In the data rows, 128 means zero.
Here are some numbered points:
[132 109 100 125 173 175 116 223 147 136 148 146 195 143 117 135 138 120 115 157  92 169 146 123 109 158 132 115  88 130  79 114 119 124 196  93  97 115 189 130 104  96 123  88 151 153 122 155 141  62 128 130 126 162 121 147 162 173 114 113 146 118 156 127] 0
[ 88 146 101 152 147  93 144 126 128 197 200 166 206 192  93 111 130 170 138 194 114 143 166 143 138 136 139 117 167 130 161  20 118  83 142 151 135 157  95 159  91 227 114  54 120  82 134 117 126 156 160 153 125 124  77 169 155 130  81 145 167 160 174 110] 1
[ 77 204 105 129 146 131 128  92  60 104 111 144 134  88 197 106 128 132 142 173 135 137 145 151 137  84 124 169  76 129 104 156 146 113 121 112 153 155 169  66 107 169 143 110 162 142 142 133  92 184 110  67 105 103 122 118 139 163 136 133 115  71 153 153] 2
[125 112  90 153 121 145 118 196  96 164 139 193 203 170 140  99 144 111 159 197  55 149  81 163  93 196 128 108 121 179 170  27 100  62 147 108 102 128 103 196  76 191 158  27 133  71 112 156 137 156 110 214 108 159  94 150 138 158  38 102 203 185 143 159] 3
[146 113 113 113 126 192 162 151  97 109  40 128  89 166 160  77 120  83  80 130 128 159  93  94 140  81 136 137 131  77 103 161 111 126 202 168 160  86 162 160 135 134 172  97 167 136 131 124 138 126 112 108 100 111 147 150 111 102 106 113  90  87 125 159] 4
[161 167 122 182 101 159 129 139 156 151 181 151 136 127 164  88 124 115 121 168  99 168  70 104 133 139 142 114 104 146 156  70 101 105 170 125 105 136 137 138 153 123 126  98 118 111 124 121 133 165 151 119 132 172  82 136 153 141 117 139 160 154 160 146] 5
[201  93 169 138  83 236 165 113 128 122  55  72 131  33 101 121 113  93 102  95 152  94 172  92 146 138 141 111 148 100 124 201  91 212 138 161  75  89 203 138 179 127 100 199  71 177 126 134 159 138  58 145 167 100 206  89 117 154 193  62  98 144  58  87] 6
[145 130 160 147  89 170 138 130 125 156  81  85  86 103 137 184  98 151 110 136 120  74 145  74 135 122 111 118 107 136 116 173 107 164 124  93 138 106 141  70 159 116 149 155 115  95 116 152 168 115  96 133 144 136 164 115 107 123 105  95 126 117  94 137] 7
[129 147  67 160 110 147 128 134 115 134 114 113 111 161 122  82 146  81 118 105 142 115 115 171 102 114 138 132 131 121 141 113  95 104 186 138  96 129 139 173 157 148 169  71  81  61 120 157 136 117 108 121  63 111 149 145  99 130 115 129 167  95 116 119] 8
[ 95 165 122  99 142  72 121 107 124  54 157 137 143 157 172 114 165 109 186 108 183 133 147 141 140 106 142 160  95 124 159 101 183  82 137 137 184 157  84  68 142 134 119 140 163  67 111 142 110 137 173 111 127 124 122 149 167 139  74 170 182 105 182 162] 9
[ 78  89 112 137 174 127 115 163 139 213 233 213 240 176  93 170 150 161 156 237  39 143 154 137 114 160 146 120 130 162 108  45 131  47 155 119 148 168  68 178  79 166 154  46 159 121 143 111 142  97 165 213 139 175  38 171 181 147  45 161 202 135 190 177] 10
[ 66 144 135 112 176  27 145 107  65 135 223 131 156 146  97 170 137 153 110 138 102 131 165 184 147 159 158  99 168 149  97  72 189  74  65 135 150 185  79 103 106 170 107 120 162 116  81 115 115 135 196 190 143 161  78 166 148  87 129 224 137 190 196 184] 11
[158 130  85 109 169 113  96 103 159 120 195 147 199 178 149  74 148 110 131 159 102 152 137 125  96 165 127 158 109 140 141  75  61  94 137 103 104 104 131 142 150 186 127  69 111 110 147 136 113  85 147 169 140 129  96 154 147 119 102 106 140 155 184 153] 12
[102 152 134 107 167 126 130 126 130 131 172 186 177 151 129 113 106 135 145 173 144 141  91 166 141  87 129 141 115 176 142  66 148 119 172 106  97 157  52 141 170 116  94  86 147 129 105 107 111 159 140 115 123  98 101 117 128 153 133 118 132  97 131 131] 13
[136 121 160 120  74 137 146  92  89  71  77  85  59 101  83 142 130 134 121  85 153 120 116 102 161 127  98 116 140 101 103 204 140 191 120 169 102 130 164  82 133 130 124 145  74 146  76 101 130  58 106  70 173 118 187  96 129 109 255 133  81 146  77 103] 14
[163 132 169  76  98 113 165 106 127 112  81  30  55  69 167 151 105 110 174  96 146  61 128  93 179  90 146 110 122 135 127 216 141 189  80 107 182 116 146 114 115  96 140 178 145 134 139 112  57 105  94 106 139 102 175  52 123 142 182 143  78  99  96 103] 15
[119 165 133 153 142 108 114 119 149  83 116 128 137 141 143 150 181 108 125  97 157 135 110 164 122 155 111 102 132 153 126 125 131 132 115 101 182 106 142 135 160 119 129 103 124 142 142 137 172 136 158 100 110  84 102 132 121 130 140 161 116  73 154 107] 16
[165 129 104 114 102 174 127  78 136 111  37  62  41  84 168 125  79 126 115  49 212  87  75  59 175  81  71 154  60  95 135 201 137 225 144 145 155  73 185 127 127  76 159 193  81 170 142 142  55 121 113  91  87 131 184  40 113 119 205 138  76 125  81  83] 17
[ 69 122 132 152  93  97 130  62 105 100 127 140 116 158 140 108 104 115 126 110 155 144 155 102 142 100 138 131 152 129 147 129 119  91  81 120 135 102 140 102 140 124 117 161  76  97 105  81 131  78 195 170 148  76 133 128 105 116 121 179  92 160 156 136] 18
[125  89 110 126 143 125  53 181 140 186 138 155 156 130  78 137 155 153 166 183  73 149 184 132  96 149 170  74  64 155  78  79 104 105 195  94 102 157  88 143  76 165 135  56  98 128 124 159  80 115 132 175 146 125  26 192 131 136  35  88 177 162  95 134] 19
[ 70 146  74 206 149  97 128 146  96 103 147 128 134 152 164 125 118 113 131  98 158 132 126 173 169  80  92 175 136 143 146 118 124  72  91 168 133 183 101  98 141 109 128 124 140  91 149 173  89 170 166 132 127  77 145 116 147 167 125 176 112  65 153 113] 20
Which two points above are nearest to each new point, looking only along the 4 directions in which the numbered points spread most? Their numbers follow each, nearest first.
[116  80  91 138 165 153  87 156 103 134 245 222 201 208 133  84 218 115 147 198  72 158  83 144 108 174 181 103 116 146 119  56 127 141 193 115  95 114 101 177  92 137 197  44 173  69 113 133 203 117 163 175 151 216  68 211 190 175  85 130 185 156 160 150] 3 1
[118 101 109 124 137 134 137 199 159 129 190 242 228 214  77 122 226  62 115 157  52 184 106 176 110 137 133 113 131 106 173   0 102  83 183 124 108 181  50 160 139 212 160   1 146  99 180 149 147 140 119 201 133 180  59 255 138 167  29  60 207 173 127 179] 3 1
[121 133 126 131  90 124 119 142 131 104 116 145 135 112 131 144 121 148 142 124 130  69 134 138 118 119 140 145 133 147 103 166 139 129 102 169  99 162  83  89 122 133 124  98 103 135 117 169 144 109 124 171 123 154 120 115 129 152 127 110 111 124 171 100] 16 7
[127 161 104 129 122  70 107  94 130 111 132 107  94 109 184 114 135 134 140 127 121 118 129 169 140  95 134 167 117 110 125 144 187  92 124 150 147 126  71 134 134 155  87 142 154 106  94 132 116 155 113  78 159 160  89  80 170 106 108 157  78 101 178 147] 16 9
[134 146 112 141 112  76 164 101  91  97 164  71  16 141 194 118 157 125 120 112 157 159 145 191 179  72  96 170 136 105 150 150 164  88  82 215 156  88 112  85 169 129 111 183 128  97 106 124 123  99 171 109 154 128 181 111 111 109 138 181  79  83 146  81] 18 20
[122 145  81 157 145 118  97 136 141 119 186 137  84 156 182 129 136 125  74 100 114 165 136 136 162 121 166 157 139 103 195 115 149 131 138 104 135  99  80 125 147 150 145 141 114 112 131 141 176 145 156  84  82 143 125 161 107 120 103 143 164 174 164 157] 16 13
[160 170 105 138 148 131 113 180 105  85 147 164 125 148 125 123 170 106 139 167  86 118 124 177  95 145 113 122  94 113 127 124 159 120 151 104 157  60 126 142 165 139 123  98 113  50 163 141 141 131 129 124 142 135 141 151 155 150 115 137 148 116 107 143] 5 13
[ 22 190  97 150 169  58 142 107  83 171 175 150 117 169 156 124 133 107 109 163 134 141 129 212 156  47  84 172  93 156 130 124 170  75 133 157 162 145 133  98 120 170 142 124 164 107  97 118 136 171 196  56 148 149 121 139 128 141 130 187 131  71 214 150] 9 20
[ 89 117  90 127 169 100 128 139 132 182 192 212 217 161 170 122 193 176 129 196  33 131 178 161 106 178 138  98 157 146 152  68 140 111 119 108 148 174  57 159 145 190 171  37 188  34 127 207 161 107 103 161  94 165  78 163 135 140  81 148 196 129 149 189] 1 10
[ 94 143  66 198 149  99  98 129 128  96 144 115 107 148  70  88 112  94 123 137 143 113 120 159 197 116 145 107 133 123 130 141 178  89 145 129 156 151 129 136 111 157 167 111 171 134 114 155 140 167 116 105  99 116 116 112 109 125 106 178 147  74 154 169] 16 13
[126 203 136 115 194 115 109 138  78  82 136 134 137 116 155 147 159 110 113 175 141 155 117 141 129  78 140 115 128 147 105 124 107 125 129 117 154 136 137 160 141 146 121  82 122 149 165 141 141 124 137 140 138 169  89 164 146 141  76 128 164  67  91 148] 13 16
[ 87 117  26 144 168 145 115 163 138 127 138 251 204 255 110  98 169 109  97 169  69 189 131 201 132 131 147 147 110 179 121  60 172  39 198  57 139 138  62 193  85 200 175  19 149 101 166 189 206 101 147 126  82 172  57 201 146 121  39 131 225  84 133 185] 3 1
[184  97 205 107 107 165 209  91  96 116  87  74 110  51  86 193  83 115 151  36 130 104 135  95  95 130  98 133 148  94 130 161 104 175  70 167 103 125 174  57 126  24 103 235  78 190 131  96  83 128 116 161 175 107 204 110  72 147 225  75  95 184  68  31] 14 6
[139 201 125 103 208 104 121 113 128 123 129 106 120 122 145 183 136 127  97 119 155 121 123 122 138  60 119 114 113 143 105 143 135 115 139 200  92 133 117 139 106 162 117 138 132 149 117 165 113 180 117  40  88 130 160 140 128  70 146 108  86 128 157 113] 16 2
[102 124 120 123 184  94 109 154 122 131 176 129 157 153 159 123 119 142 142 114  93 145 154 158 115 134 163 158 149 130 156 126 144  67 118  99  78 151 104 167 125 125 124 129 167 153 149 137 128 126 139 149 148 124 130 163 143  85  93 109 108  79 204 130] 13 5
[129 128 197 133 137 135  91 141 138 139  83 167 153 137  94 125  76 142 130 137 102 150 142 112 120 144 116 128 122 121 109  84 196 102 162 154 194 130 128 171 174 114 148 116 118 140 113 126 144  98 152 164 105 123 109 109 117 166 104 117 159 124 149 143] 5 13
[103 168 181 117 170 105 133 144 135 161 174 105 172  74  78 129 125 135 137 148 109 166 137  82 100 119 148  87 141 146 160 154 129 134  81 108 142 186 103  76 102 129 132 201 148 105 148 111 100 110 186 143 112 120 122 111 150 140 134 141 110 164 137 142] 16 18
[145 155 126 125 133 119 131 135 120 157 156 145 165 163 152  82 134 127 106 136 133 132 171 100 136 120 174 126 162 165 159  95  99  69 129  99 120 118 133 125 150  76 130 130 155 107 120 143 102 112 156 132 175 121  91 141 130 131 103 146 176 116 180 141] 13 5
[135 160  99 126 126 141 118 173 108 181 139 120 166 141 153 147 121 141  91 153 166 168 118 149 161  92 137 168  75 126 146 154 134  75 162 129 103  98 122 139  63 148 199  91 170  44 138 147 125 143 143  75 115 137  91 136 126 122 100 167 136  80 154 161] 13 5
[170  69  48 175 123 169 139 183 237 133 127 237 231 197 100 125 172  78 106 172  75 156 150 135  96 191 144  84 153 171 136  22  76 139 185  36  60 131  99 202  89 165 157  59 119 103 184 163 145 110 117 200 167 163  46 162 113 156  50 122 231 191 130 130] 3 19
[162  73 109 104  73 175 168  83 117  90 110  51 110  78 149 123  74 131 106  38 176  94 108 125 159 115  80 140 116 134  84 171 124 223 128 159 104  95 172 119 124 117  97 166  99 138 124  87  77 116  67  62 118 129 184  85  91  93 142 106 108 160  99  99] 14 7
[109  82 131 158  76  79 132  86 111 126  86 133 169 137 172 106 177  98  91 117 108 147 116 153 152 165 165 146 146 118 115 107 140 148 154 134 131 106 129  87 173 127 105  92 168 119 139 157 130 104 146 106 130 121 139 154 107 137 105 162 152 134 137 103] 16 5
[ 64  87 123 123 175 126  84 176 138 154 158 148 146 164 129 105 176  93 111 136 143 141 127 136 134 164 133 167 154 135 142 102 121  66 154 122 143 197 133 150  98 173 131 115 143  78 146 141 143 141 150  87 110 163 121 151 132 131 101 115 158 111 142 144] 13 5
[104 183 108 119 182  79  93 118  88 196 176 127 186 149 123 127 144 117 162 151 122 139 183 126  77 176 150 120 153 125 139  64 158  76  87  94 139 170  56 134  78 117 134 111 127 120  89 115 159 137 174 160 156 159  89 143 152 154 118 149 126 167 165 139] 1 11
[ 63 130 123 123 121 134 114 152 126 161 196 221 188 157  91 100 172 102 137 173  91 139  69 126  87 191 175 110 157 141 114  80  54 114  99  55 137 140  62 152 111 160 131  84 162 124 142 145 141 127 131 171 152 157 110 159 148 154  73 124 191 144 125 110] 12 1
[102 219 131  73 117  65  97  88  68  72 126  43  23  91 184 102  77 152  86  59 197  58 123 128 167  53  35 202  60  83  79 206 166 108 114 156 160  97 181 107 116 123 127 189 150 140 104 150  85 144 148  54  82 111 184  60 148  57 167 140  27  22 145 144] 15 17
[ 89 102 117 127 148 155 131 127 193 156 138 167 141 193 117 107 129 109 153 177 105 153  91 144 125 157 135  71 158 141 144  67  91 116 187 145 105 147 105 124 128 160 169  71 158 108 119 153 172 134  76 156 151 175  50 136  84 103  59 149 181 122 148 147] 12 5
[107 101 133 146 127 156 166 142 156 172 146 185 171 138 121 136 159  94 111 181  81 145 126 119 149 154 110 137 154 131 180  78 124  97 133 129  70 104 114 164 131 105 108 113 104  95 101 149 112  95 130 179 181 157 117 167 139 138  76 118 153 181 158 113] 12 5
[131  93 153 119 165 113 141 100 112 125 153 157 122 166 115 188 134 153 141 186 103 109  67  89 120 103 113 113 164 120  76 140 138 123 130 149  93 104 121 143 144 155 132 140 120  87 129  93 134 160 136 142 141 152 166 117  94  85  94 156  66 152 159 152] 16 18
[124 178 145 104 123  92 136 115 133 147  89 134 123 168 143 135 125 145 103 127 106  85 164 130 120 116 131 122 146 133  90 111 116 125 134 161 129  91 175 145 104 117  79 152 142 132 122 106  88  88 106 141 134 131 136 161 134 107 106 157 153 132 129 141] 16 7
[127 212  99 141 127  79 131 146 102 165 252 187 203 165 168 108 138 150 114 185 137 205 129 154 143 177 118 100 120 154 185 114 120  45 125 123 157 128  76 129  66 214 113  65 214  96 159 165 171 139 141 142 105 188  30 193  76 137  67 187 150  69 226 147] 1 13
